The rows of D fall into several groups, which share some directions, and each row is roughly a mix of its group's hidden directions.
D:
[[  9 -12 -30  48  -2 -23 -53  -2 -15  41]
 [ -4  41 -20 -44  18 -32   0   4  48  32]
 [-14  28  45 -36  17  24  54 -13  15 -14]
 [-49 -27 -28  -6  19  11   9  57   7  30]
 [ 67  17 -11   1 -40 -18   7   6   2 -42]
 [-42   8  19  -1 -38   1  27  30  58  -5]
 [ -2  -2 -81 -10  -2  -7  29   0  34  -5]
 [-43 -64  19  19 -14  41  -5  -1 -10  11]
 [ 15  17 -14  28 -21 -33  37  -9 -26  60]
 [ 18  -4 -33 -44 -50   5  11 -17   0  49]
 [ 45  68   2  24  -5   5  24   8  11  27]
 [ 31  45  17   5 -27  -3  20  61  23  -6]
 [ -3  16  64   9  -6 -22   0  46   5  40]
 [ -2  19  57   0  58  22 -21 -23   6 -15]
 [ 39  45 -19  27 -31  -8  -2  12   9 -53]
 [ 10 -15 -37  -3  -3 -25  55 -32 -43 -22]
 [ -4 -52 -13 -35  60 -31  -4   2   0   6]
 [ -7 -40   0 -68   0  24  33  -3  -6  26]
 [ 48  51 -16  20 -33  -7  29  33  10   0]
 [-29 -33   2  15  38 -18 -32  43 -22  38]
 [-64  -4 -31  -5  -1  33  25   9  43   5]
 [-25 -19 -18  -9 -41  33  30  48  28 -23]
 [-14  -7  25  45 -22  59  24 -26 -23 -11]
 [ -6 -29 -26  27   8 -33 -59  24  30 -20]
 [ -5  23 -45  38   4  26   0 -45  -5  44]
 [-22  10  64  25  -5 -36 -11 -34 -11 -25]
 [ 61  37  -9  20 -32  23  -9 -18   5 -34]
 [-34 -41 -17 -46  27  28  18 -12  -8  38]
 [ 19  60  11  14  -3  40  51   1  -8  12]
 [-29  13 -43  10   4 -19  52  26  -5  45]
 [-16  10  -9   1  70 -38  -7   3  22  36]
 [ 27  31 -22 -12 -14  59  44  28   0   1]
 [-15  -9 -63  -4 -50  10  -4   2  39 -16]
 [ 55 -14  42  -7 -31 -15  17  19 -40  14]
 [-17 -17  48   3 -36 -15 -64   2  -2 -12]
 [ 31 -13  29 -35 -48  -3  40  40  -3   2]
 [ 60  16  13  -8 -24 -31  12  48 -25  -6]
 [ 22 -14 -37   6  25  32 -22 -49 -39 -22]
 [-33   2  14  43 -35   7  28  57 -15  -9]
 [ 27  65  35  10 -35   6  12  17 -17 -22]
 [  2   4 -17  13  60 -13 -25 -37 -35  36]
 [-39 -26  56  19  -7  -5  -1 -43  -4 -32]
 [ -1  21  33  11  62  -7 -23  22  28 -36]
 [ -9  10   7   3 -45  25  50  43 -17 -34]
 [-42 -18 -38  -3  18  35 -29 -27  21 -39]
 [  4  26   2  44 -54  43 -26   3  -8  23]
 [ 60  -9   2 -41 -32   0   6  16 -21 -40]
 [ 14  47 -43  37 -26   2  45 -10   2 -15]
 [ 25  10 -61  21   7  40   0 -24 -29 -29]
 [  1   6 -41  34 -53  -8  28  45  -6  -8]
 [-15  10  54  -2  56  16 -21 -34  -1  20]
 [-51 -14  27  17 -38  14  24  27  43   9]
 [-40 -62   0   9 -34 -16   9   9 -36 -16]
 [-24  10 -32  14 -57  39  16 -17  37 -13]
 [-53 -48  19 -37   6 -12 -14  37   9   2]
 [ 15  34  40 -39  57   5  10 -18  13  18]
 [ 24  12 -20 -56  42 -34  12 -11  23  27]
 [-33 -13 -60  31  -2 -18 -16  17  15  42]
 [ -2  31 -54 -32   5 -22  10   4  52  22]
 [ 12 -25  -8  14  24   6  16  20 -55  58]
 [ 15 -34   6  32  -7 -43 -49   9 -38 -20]
 [-15 -32 -23 -51  37  27  -2 -45 -10   9]
 [-42  13   2   3  15  19  37 -49  41  26]
 [ 33  17 -56  24   7 -29  11 -41  -7  28]
 [ 15   9 -53  44 -54  17 -18  11  -3   2]
 [ -7 -34   7  60 -32  -3 -23 -24 -35 -22]
 [ 17   3  47  32 -20  46   8   6 -47 -18]
 [-32 -17  16 -16  37  15  -2 -58 -23  37]
 [ -3 -23  37 -12 -58  27  14 -22  25 -35]
 [ -9 -36  27  34  -2  62  -9 -11 -31  20]
 [-15  -1  49   5  49  20 -26 -49 -10  11]
 [-36 -15   5  28 -25  42 -11 -44  26 -36]
 [ 41   2  -6 -25   0   0 -45  59 -19  23]
 [-17 -26 -15 -22  54 -38 -20  24  26 -32]
 [-11  -7  66  18 -15  -8  -1 -56   9  21]
 [-43 -41 -48  -3  -3 -24  13  39   2 -24]
 [  8  14 -23   0 -18  57 -41 -41  20  24]
 [ 21  -4  16  58 -28  31  -7   5 -53 -11]
 [-32   2  50 -55  21 -17  -4 -14  34  -1]
 [  7 -18 -53  29  34  24 -24   8 -49   0]
 [-40 -26  -7  -4  44  -1  35 -49  25  12]
 [-40   6  29  35 -32 -13   4  45  42   1]
 [-35 -61   3   2  43  -1 -14 -31   3  27]
 [ 42  -1  36 -48 -46  -6  26  -2   7 -21]
 [ -6 -22 -40  66 -20   7  16 -30 -20 -18]
 [ 36  -5 -56 -32 -22 -40  31   2  -1 -11]
 [ 13  14 -16 -66  10  -8  36  29  22 -31]
 [ 19  39 -24  -7  -3 -17 -29   1  29 -65]
 [-42  14   0  49  34  -1 -21 -46  11  23]
 [-21   3  -7  26 -29  69 -36   3  16 -19]
 [  6  24  20  27  34  48 -38 -40   9 -21]
 [ 29 -32  38 -44 -46  13  34   8  -6  -4]
 [ -5 -59  57  -6 -38  11 -11  11  -8  -8]
 [-26 -28  52 -55  27 -13 -16  -3  17  -6]]
One row of each group comes first, with its name. Which group is each row after those in?
[-45  11 -45 -14  28  31  28 -27  25  21] -> B
[  4  40 -30  13  44 -19   7  45  41  -5] -> U
[ 23 -34  -6   7  -7 -31 -64  33 -28  -1] -> Y

[ -7  25 -55 -10 -22 -16 -24   3  50  33] -> Y
[ 36   6 -12 -35  15 -57  38 -18 -12  24] -> U
[-31  17 -41  12 -14  46  49 -15  26   7] -> B
[ -5 -50 -14  -7 -26  64  18 -17 -18 -16] -> B
[ 16  39 -17  -5   2  67   0 -17  18 -39] -> U
[ -4  24  35 -30 -36  32  48  33  -9  15] -> U
[-47 -47 -28  -9 -14  -8 -25 -26  44   1] -> Y
[-27 -46  10  13 -38   5   6  14 -32 -54] -> U
[ -2  30 -10  66 -13 -16  -8  52   6  -8] -> B
